One turn moves each row of this set onto another row. After a few examples, where does it send each row asked below?
galu: [  8 -21   5 -13  13   6 -17  13  12  11   5  -7   1  10   2  -3 -22  -3
   6  18  -8]
simuz: [  5   8  22 -13  13  16  -6   2 -11  -5   2  -5  -3  -7  -6  -5 -23   3
  -7   5  26]
motuz: [-13  15 -11  16  -4 -12   2   6  -9   3   0  -2  -5 -19  17 -17 -16  -1
  15   7  -1]
padu: [  8  10 -10   9  -6   9  19 -12   9  -7  -1   6  11  12   0  -9  14  22
 -17 -17   8]
lofod: [ -4  -8   1  -9  -3   3   3 -20   1   2   7 -22 -19   9 -27   1  -7   5
   2  -5  25]
Nusu: [ -9 -29 -12  22 -14   0 -13  -8  -5  21  -2   2  -7   3  -4   8 -15  -3
  -2   6   4]
kesat: [ 14  -3 -10 -11   2  16  18  -9   0  11  17   5   3 -13  11  -4  20  27
 -13  11   2]
Miba: [ 12  -4  -3   8  -3  -4 -16  15   2  -1   9   7   9  19  -5  -8  14 -14
 -25   3  -7]
kodap: [-17 -13  -4 -16  10   4  10  -9  -5  -2   2 -22  -4   7  10   3  23 -20
  -6  -8  -2]
mada: [  5  12  -9   5 -18  -1  10   1  -2  -5  18 -16   6   4  12  -1 -12  27
  21 -12  -8]
kobi: [ 11  10 -10  -6   0  -5  -8 -20  -3  -4  14  -7 -24  15  -6   4  13  -2
  -7 -17 -17]
ribar: [-21  -4  12   9  11  -1  11 -11  -7  27  -5 -16  -1  -4   8   3 -12  27
  11   6  -3]
Vapo: [ -3   4   8   3 -14  -1  -2 -30 -14   5 -14  -9 -21 -13  -4  -8   5 -15
   3   3  -9]
pafer: [  7 -13 -19 -16  20  -1  12  12   9  -4   1  -4  -4  12 -14   2   2  27
   1  -8  11]
gotev: [ 14  19   8   7  14  -1 -15  -7  -3   4   2  16  -3 -24 -20   6 -16   1
   1   6   0]
fere: [ -2   0  16   5  13   3  -5  -4   0  16  10 -19   7  -2   6 -16  11  10
 -18  28  14]
vud: [ 11   2   3  15 -18  14   2   3  -5 -18  19  -2   7   2   3  10 -28  15
  18   7   3]
Kof: [  3   1   7  14  15  -9  22  12   7  -2  -9  -7   3 -24  11   3  -5  -3
   8  -4 -22]
pilop: [ -4 -32  -5  19   2  -5   9  -1  -4  -8 -18  19  -5   9   1   3  11  10
  -9  -7 -11]
tigos: [ -1  12   6   0  -5  13   8 -29 -14 -11  -6  10 -17 -18 -19  -6  16   3
   0   9   2]
Tabin: [ 16   4   2 -15  11   6  18   8  -7 -15  13 -16   8  -7  27  16  -1  -3
  -4   4  -2]
pino: [  8   6  -5   7   7 -14   0  22   1   6   2  10  10  -6 -10 -14   5   3
 -29  -8   3]
Vup: [  0  -2  17  21 -18   9 -15  -2  14  13  -1   5  11   4   7 -12 -19  -7
 -11   3   0]
keki: [-16   3   1  16   5  13   1  -1   6 -19  23 -17  -5  18 -19  10  15  -3
   2  16   4]
suvu: [-22 -10   8  -3  20  12   2   6  -1  -1  -9  14  11 -24 -12   7   5 -10
   4  11   9]
daru: [ 13  -6   5 -18   7  12   9 -14   2   6 -11  16   4  -9   1  -6  -8   3
  19   7 -28]
vekem: [-34   0  -8   7  -4  -3 -12  16  -4  -4   9   2   4   5 -14  15  -6   8
  17  -1  -2]
Mesop: [  2 -22  16   5   3  20  16 -15  -6  -9   6   3  -8  15   8  25   8  19
   5  12   1]
tozub: [ -1  -1  -6 -17  -1   2  -7  -1 -10  -3 -16   5  -4  23   0  -3  11   7
  17 -21 -17]
Rov: [  8   4 -10   8 -14  10   4  -1  -5 -30  18   6 -13   7  11   4  18  -1
  10  12  14]

fere moves to Tabin
tigos moves to pino
ribar moves to kodap
Where do these go?
simuz moves to kesat
motuz moves to kobi

